Each row is where one point has got to under a steady rotation. How many steps took it there?
The counts run from 0 to 925.
[104 166 125 149 113 139 135 157 130  66  80 146 147 102 148 130 140  99
 113 186 134 167 105  65 113 159 113 108  87 108 154 163 164 134 158 155
 143 108 145 145 143 127 153 114 146 141 119  86 128 132 164 142 151 127]  891
[142 157 138 171 113 137 109 158 112  69  76 126 153 104 140 127 134 110
 139 187 161 153 127  47 117 140 119 114  93 127 149 146 164 138 159 166
 130 121 142 158 166 125 159 133 142 133 108 102 148 120 150 133 140 126]  45
[157 149 140 186 107 138 116 114  99  85  79 130 127  95 131 105 114  92
 124 194 138 138 132  91 129 158 120 129 119 128 143 132 147 123 201 158
 155 146 109 137 118 110 171 125 124 145 119 126 153 131 172 172 125 148]  382
[115 138 108 146 116 171 132 145  84 117 100 179 116  79 144 110 117 112
 117 182 135 152 170  69 140 122 129 117 128 132 133 121 157 119 138 169
 131 157 103 132 162  94 139 168 158 149 174 113 163 126 169 152 152 118]  307
[ 92 138 100 149 127 165 148 139 102 101  79 163 100 100 164 120 108 159
 117 167 123 148 148  73 136 129 100  96 137 119 115 145 129 127 132 182
  90 151 115 137 144 128 154 143 151 150 130  81 129 116 188 162 158 148]  709
[103 134 144 158 120 146 144 138 116  87  86 164 110  96 134 123 108 148
  92 177 121 122 167  62 112 148 131 120 109 122 106 131 131  96 166 141
 118 149 114 129 139 131 194 150 136 145 112 103 109 147 185 156 153 146]  252
[ 90 134 103 141  98 171 135 148 111  68  99 175 116 114 162 125 156 106
 102 154 102 133  83  80 152 129  94 102  87  94 154 143 166 117 140 149
 128 124 127 146 144 126 131 124 141 175 129 119 135 123 178 146 154 121]  176
[136 140 119 203 125 147 122 121 110 103  88 132 110  99 144 101 105 135
 118 176 137 118 173  95 135 137 112 122 139 137 111 133 142 120 171 179
 124 177 104 144 128 118 173 140 121 130 130 110 145 115 193 164 147 156]  233
[115 159  98 178 108 150 138 110 119  92  90 158 106 114 160 109 135 122
  99 162 105 112 124 111 142 138  89 126 129 111 129 149 151 113 166 156
 134 160  89 136 113 119 164 116  99 179 126 125 137 124 192 177 157 160]  704
[140 161 113 159 116 146 115 138 107  86  81 128 135  93 141 108 116  92
 137 185 161 180 122  75 135 155 116 111 123 126 163 154 157 158 171 182
 146 127 140 149 134 106 137 116 142 132 129  98 167 108 156 156 141 131]  840
[134 141 126 150 122 148 123 152  98  96  85 139 119  85 133 114 102 130
 135 181 173 169 168  40 125 137 130 112 132 135 135 129 142 145 148 187
 114 139 131 144 157 112 156 149 159 124 129  93 160 115 156 142 143 131]  761
[134 109 127 145  83 168 121 143  96  78 118 171  98 100 129 112 149 123
 109 149 138 115 141  39 152 102 117 127  99 121 143 105 162 115 148 155
 125 144 107 144 163 116 150 155 130 176 125 162 163 108 148 143 142 122]  680
[105 137 103 129  83 176 144 137  91  67  99 181 105 103 140 122 151 114
 114 154 104 135  71  81 153 120 114 107  96 105 165 130 153 125 149 146
 138 137 115 137 149 127 126 129 149 176 131 116 140 122 170 162 144 123]  786
[119 138 119 123 106 161 134 136  81 102  94 180 110  75 137 111 113  90
 113 186 136 177 127  70 140 152 133 110 125 118 154 128 144 136 166 162
 145 134 118 122 136  96 141 143 166 149 155 111 158 134 159 165 139 114]  72
[143 134 122 159 103 147 112 145 117  63  87 116 115 102 140 113 119 116
 133 166 166 165 111  59 144 144 107 107 113 120 154 145 142 164 167 189
 124 123 154 159 135 127 140 111 147 128 100 103 168  93 158 144 141 139]  910
[160 148 117 186  98 156 109 138  91  74  78 134 133 115 149 118 151 121
 147 171 139 111 103  70 140 109  96 117 100 123 150 123 168 125 155 159
 126 144 109 163 164 128 142 131 122 168 112 129 155 111 160 151 138 138]  689
[ 91 152 130 115 111 140 145 160 124  83 108 178 131  87 132 126 133 108
  93 179 142 166 156  39 115 144 142 127  92 115 146 142 169 125 148 145
 143 117 130 129 153 110 166 142 149 149 145 107 140 141 146 140 159 115]  664
[103 137 130 119 121 149 141 153 111 101  98 178 111  91 143 125 126 135
  98 175 146 155 175  22 116 135 122 120 114 113 125 136 152 117 137 157
 112 125 115 122 157 110 176 155 145 166 136 121 137 129 142 149 152 129]  594
[112 120 122 128 101 168 127 143 105  87 113 185 103 106 156 121 153 108
  87 155 127 129 142  45 149 125 102 125 108 102 133 127 161 103 143 149
 121 132 106 130 151 108 153 144 124 191 135 164 149 115 150 151 147 124]  750
[121 116 160 140 110 150 123 152 108  85 108 173 112  89 129 115 115 103
  88 178 141 144 172  39 128 151 143 125  97 123 127 118 150 104 168 150
 138 131 132 128 152 112 181 160 151 142 132 136 143 141 157 137 135 118]  35
[124 168 123 151  84 140 142 130 107  71  85 165 134  94 117 120 141  97
 114 183 115 133  96  87 121 137 142 129  88 118 160 134 165 122 182 127
 169 141 107 132 134 118 164 123 135 162 130 109 133 149 165 168 145 135]  549
[ 88 121 105 145 123 174 129 137 112 100 106 172  98 102 179 111 121  86
  86 161 116 164 131  92 162 157  92 100 125 102 135 150 144 120 146 180
 131 135 137 137 125 108 135 137 149 146 157 116 153 110 189 149 146 119]  413
[147 128 112 163  86 170 110 133  87  81 100 164 117 107 147 111 158  93
 120 162 125 118 102  71 156 117 101 124 102 112 161 118 166 120 160 155
 142 144 102 148 154 112 132 135 124 181 136 155 164 110 155 156 131 125]  532
[126 129  92 152  96 159 118 121 116  83 106 144  86 112 161 107 136 115
 109 145 135 148 109  86 170 133  76 113 133 102 153 148 145 151 160 186
 127 142 121 148 113 115 126 109 117 169 119 137 169  84 168 166 148 146]  449
[128 121 144 183 106 140 108 141 135  58 105 114 109 102 128 108 106 127
 109 164 157 138 146  67 140 149 125 120  99 132 131 136 139 140 184 179
 134 141 163 159 125 138 169 120 136 103  96 101 149 106 181 132 143 146]  267
[143 133 162 172 118 147 113 159 104  70  75 132 135 103 141 124 116 110
 120 189 150 143 141  45 116 150 120 111  92 122 132 134 146 116 167 163
 121 121 144 151 161 129 173 144 149 131 103 109 132 128 158 131 126 130]  114
[ 96 143 115 140  94 146 135 168 135  60 113 151 126  93 122 125 138 147
 121 157 157 146 141  36 128 113 133 119  81 123 151 138 171 143 132 163
 124 131 145 158 162 135 144 137 145 134 121  90 148 110 147 126 173 122]  508
[ 71 152 107 124 117 146 156 144 136  89 111 175 115  83 145 114 114 107
  81 174 126 178 141  82 134 160 130 117 113 107 142 161 151 134 156 159
 148 129 138 128 115 108 150 127 154 138 155  92 141 135 177 154 165 124]  21
[127 130 136 204  92 146 115 138 129  51 104 118 111 105 122 106 122 137
 116 157 133 100 129  87 142 128 125 122  87 134 134 120 146 129 182 164
 137 162 144 168 133 144 164 125 127 113 100 102 141 108 196 137 148 148]  878
[110 116 134 132  80 173 136 149  91  64 107 177 108  84 121 121 133  99
 103 161 117 140  94  67 152 127 144 112  83 114 164 113 148 121 162 141
 142 136 139 136 153 124 137 142 175 152 135 117 146 132 169 144 137 115]  716
[123 119 158 158 104 160 127 157  98  62  83 146 117  95 129 128 115 135
 118 171 135 131 123  48 127 137 134 103  85 126 134 120 131 114 162 153
 116 132 147 148 163 142 165 147 169 130 102  96 125 133 174 133 133 129]  489
